D: 3 groups of rows, each row roughly a mix of its group's hidden directions; some rows fit no group
D (121 x 12)
129	-248	121	286	125	-127	374	39	109	62	120	-222
123	-52	159	101	6	-189	165	324	-15	-358	206	-188
-175	-145	-43	3	238	-174	333	20	-82	89	162	367
-36	112	121	507	28	-192	225	-93	143	69	98	-104
278	-296	10	26	-46	-320	15	102	183	236	-198	136
4	-14	137	162	-234	-262	-179	256	-394	46	41	50
117	336	438	124	0	-91	-130	-217	-64	-86	-3	97
18	-262	-32	59	-28	357	-236	361	187	55	-2	48
-83	369	320	-54	-39	159	-202	-145	102	-228	63	155
-137	226	311	-280	245	237	-51	50	119	-152	-48	148
166	-127	87	112	443	-138	48	170	-223	-46	73	-245
-21	21	16	-61	217	-425	-96	-148	-163	338	87	-125
14	76	-53	-387	-98	66	11	260	-23	283	-161	-284
141	284	81	-30	-123	-397	-113	-58	110	-336	12	75
59	73	203	206	-178	137	-218	169	-43	11	157	426
442	-49	204	61	-207	199	-79	287	58	44	-83	-30
65	-145	-157	-201	-31	-5	196	466	91	-3	259	-70
167	-12	26	-311	-301	-336	182	-83	186	-26	-115	-99
231	-78	120	-71	286	-414	201	-98	158	111	-35	83
52	133	-17	434	319	-1	1	80	-55	27	-237	223
65	-366	263	-310	-137	108	11	118	179	202	-43	72
100	-33	-104	4	65	166	-113	-106	335	106	459	-127
-238	-137	-195	-168	105	194	153	163	-341	249	-13	-93
172	211	397	301	41	-5	-119	-48	-49	-215	-129	149
-48	144	-72	-285	-26	-40	75	-74	21	72	-355	-416
-189	118	319	239	186	307	198	-200	-65	42	42	56
-50	277	-193	-40	220	-246	-205	-130	140	-287	3	-199
-45	-35	81	-61	174	298	28	-122	149	-346	365	-63
371	-28	153	147	-254	-204	-177	-7	-123	224	-31	200
-79	-90	69	-422	167	-158	239	88	-107	-74	228	-209
-13	-1	-70	475	261	321	15	77	-38	99	25	-90
-57	75	-34	259	333	-20	134	210	-263	89	-110	296
329	-264	46	176	307	-48	129	174	-59	16	-261	35
29	106	-10	156	29	-415	190	-82	311	175	36	216
119	98	-265	-57	80	-327	-205	88	365	-135	4	-123
-132	-54	94	56	428	-211	-223	-138	184	-140	-161	139
71	-202	54	34	431	141	284	119	-186	-29	117	-169
-134	317	-261	-164	81	-319	-61	-131	199	-98	132	135
106	-1	218	141	48	-1	164	-157	-154	-233	261	386
122	-130	23	-30	378	-186	68	-288	-180	193	-207	-129
211	-35	-216	430	-271	-38	-214	-2	56	-154	-18	43
61	-41	107	236	35	-229	-152	-290	334	-192	-139	162
-55	-11	19	202	-1	321	-72	-93	-2	-186	473	92
165	156	130	-219	-236	139	-19	416	-48	212	7	-124
-91	39	-142	122	-117	48	446	31	-388	-18	-31	121
-470	-104	-270	-68	-64	189	20	24	4	33	240	-136
-269	4	-247	47	-3	105	-108	389	-161	130	75	263
6	-73	-36	39	216	189	122	253	-355	29	-312	184
-207	83	-26	258	221	-88	-124	131	-87	-432	-146	80
-64	-90	-47	257	240	-13	341	56	-126	288	259	60
8	-159	-67	20	162	-46	192	94	-103	-86	438	336
175	-255	-1	-70	-174	115	-136	160	25	-78	-206	436
181	121	-150	27	41	288	-147	9	282	-185	-134	345
-74	-177	-255	210	234	-232	25	149	162	110	310	123
223	-84	80	-219	-259	321	-98	277	-50	-97	42	-215
-226	160	-343	-351	127	-120	-195	-135	-12	2	-140	56
-26	-15	15	163	252	-149	-224	-75	167	252	-75	-401
230	-167	-4	71	-358	-238	-98	-114	184	-263	-142	105
45	234	-39	317	119	-270	178	83	-89	80	-188	305
193	-359	113	264	106	135	4	86	-109	156	-122	-301
-82	-238	-9	12	122	325	265	-54	13	81	400	-58
63	-247	-40	-43	-192	88	108	-189	247	307	23	-333
-249	101	220	8	148	41	348	-397	-19	-58	9	1
-151	108	119	11	92	-129	381	101	-221	-10	-139	360
-52	396	279	86	381	146	-97	-21	-63	-35	23	-25
-248	289	112	-151	178	-306	-223	-204	-35	-152	54	53
356	61	89	23	62	-197	276	79	-166	-355	-96	-6
56	88	-17	-70	-358	319	-263	112	67	-234	33	-197
-100	84	35	-114	34	-114	-175	42	260	-196	-12	493
327	190	65	281	-167	-146	-90	-108	-29	-341	89	-83
151	315	-249	58	249	60	-86	93	-61	-120	-145	345
-242	87	-17	-140	-82	408	-199	-213	206	-111	25	-166
104	53	-4	-201	-231	-328	374	-133	165	76	-26	-145
91	205	259	80	-133	426	195	48	-155	82	38	180
96	159	68	290	-22	-207	-243	-95	226	-222	47	300
-212	-54	-249	205	338	-180	39	-68	-127	260	168	102
-180	-278	-183	376	-216	16	25	-89	-134	211	156	5
18	-469	149	-43	-119	203	-88	33	234	252	9	-24
196	275	-197	-229	18	-82	-234	-3	39	32	-50	394
182	-78	167	-242	270	152	323	-43	178	139	-114	-188
0	-152	52	-36	39	270	-61	-344	-211	171	357	-54
60	267	42	-25	-14	-299	349	-163	36	-140	168	-251
-186	-134	-267	-85	-77	301	-291	-30	-112	-290	-129	-23
235	-172	-4	193	-22	14	10	-145	442	119	-269	37
-215	40	28	52	452	188	-92	138	-30	-140	37	295
-193	-45	-300	-323	-18	272	-122	5	-207	80	40	-231
84	-81	-125	133	85	-302	94	263	360	70	263	-13
-190	-190	-188	-95	140	-173	72	136	187	319	-274	-161
118	46	-40	4	-118	-412	-16	110	-118	260	-357	-68
-105	297	64	-226	81	72	106	-147	5	-380	28	-289
106	385	46	-54	-285	21	-29	222	53	-320	136	88
318	-24	35	344	-143	-140	-379	76	-11	76	-28	101
259	204	236	85	214	333	67	-99	200	-67	-142	143
307	-75	-167	283	111	100	223	-194	41	320	-25	-71
-131	235	360	-18	68	83	-258	243	-194	-96	16	201
296	95	302	-153	-142	33	125	376	-116	-3	-76	138
159	-78	-25	145	26	-190	-295	174	275	-149	55	346
-184	176	-3	131	78	381	-215	7	-169	-268	146	163
-311	-82	-56	-218	-43	374	-77	11	-202	136	153	-205
298	47	68	-106	-55	-38	39	-4	167	119	444	-275
-198	473	-231	166	90	-190	49	29	-162	29	-14	-95
269	-114	12	171	-240	164	-252	266	102	-110	-115	240
361	69	-427	-90	76	-161	-22	146	28	-40	-179	118
-4	196	30	-37	65	-465	74	122	9	-86	-8	372
-101	38	30	-65	-33	-224	-398	149	-79	-130	-62	390
184	-444	107	311	161	-26	14	79	37	-105	-207	1
-265	289	-73	292	86	357	4	-184	81	-17	29	82
-13	-22	-62	-226	-534	-129	-115	63	-161	99	11	129
-69	255	33	139	432	70	171	-30	100	-228	-203	111
341	-196	-59	-186	-311	-117	3	-27	107	307	55	-118
324	16	103	66	-118	-219	116	-99	97	-340	309	-35
-63	-224	-300	-141	-110	-16	51	100	-70	101	-94	463
-37	-72	-101	-385	-198	223	105	50	83	28	240	-308
-151	243	-186	-45	214	-311	309	136	-106	112	-148	-83
193	-219	72	-303	-58	-185	-114	-48	163	188	-133	336
-1	-83	-132	189	11	-125	120	88	215	-256	-276	-376
-37	-117	42	-216	323	186	142	-132	397	-92	-132	-60
283	11	-400	159	99	266	57	-80	230	123	-39	43
108	117	14	-68	-335	119	-330	-40	-177	-249	-145	-214
60	-119	26	383	-65	-126	65	22	-35	-196	-15	-445
206	-163	131	81	-127	396	-266	48	-235	21	9	-180
one row of each group, then the others: which group is each in?
310	-284	-137	155	-83	217	201	146	201	-97	-185	-87 -> S
54	-170	-25	405	18	215	-23	-105	119	139	366	73 -> T
17	-199	79	-81	187	16	147	-231	-124	390	-97	-296 -> X

-224	-185	-122	309	271	-33	-46	-274	-159	-54	-89	211 -> X
-162	-222	-208	199	157	-137	89	272	59	-139	-347	21 -> X
211	216	29	-119	-286	-151	-49	-26	-47	-318	-332	3 -> T
39	-186	-116	188	156	-145	312	-109	137	-235	97	-323 -> X
-249	139	-257	-182	188	-282	304	148	-19	111	-17	67 -> X
102	-92	-101	377	137	154	263	-43	-202	280	-52	142 -> S
-173	-273	6	-344	13	156	-23	102	-177	118	289	-200 -> T
-278	9	-69	-382	-133	25	-33	-29	3	271	-207	-252 -> T
-17	28	-145	56	305	238	249	-303	264	52	2	-162 -> S
-161	-277	-82	-208	-123	244	6	-34	69	386	-93	-190 -> T
231	27	-38	307	74	-224	-219	-33	240	-263	186	105 -> X
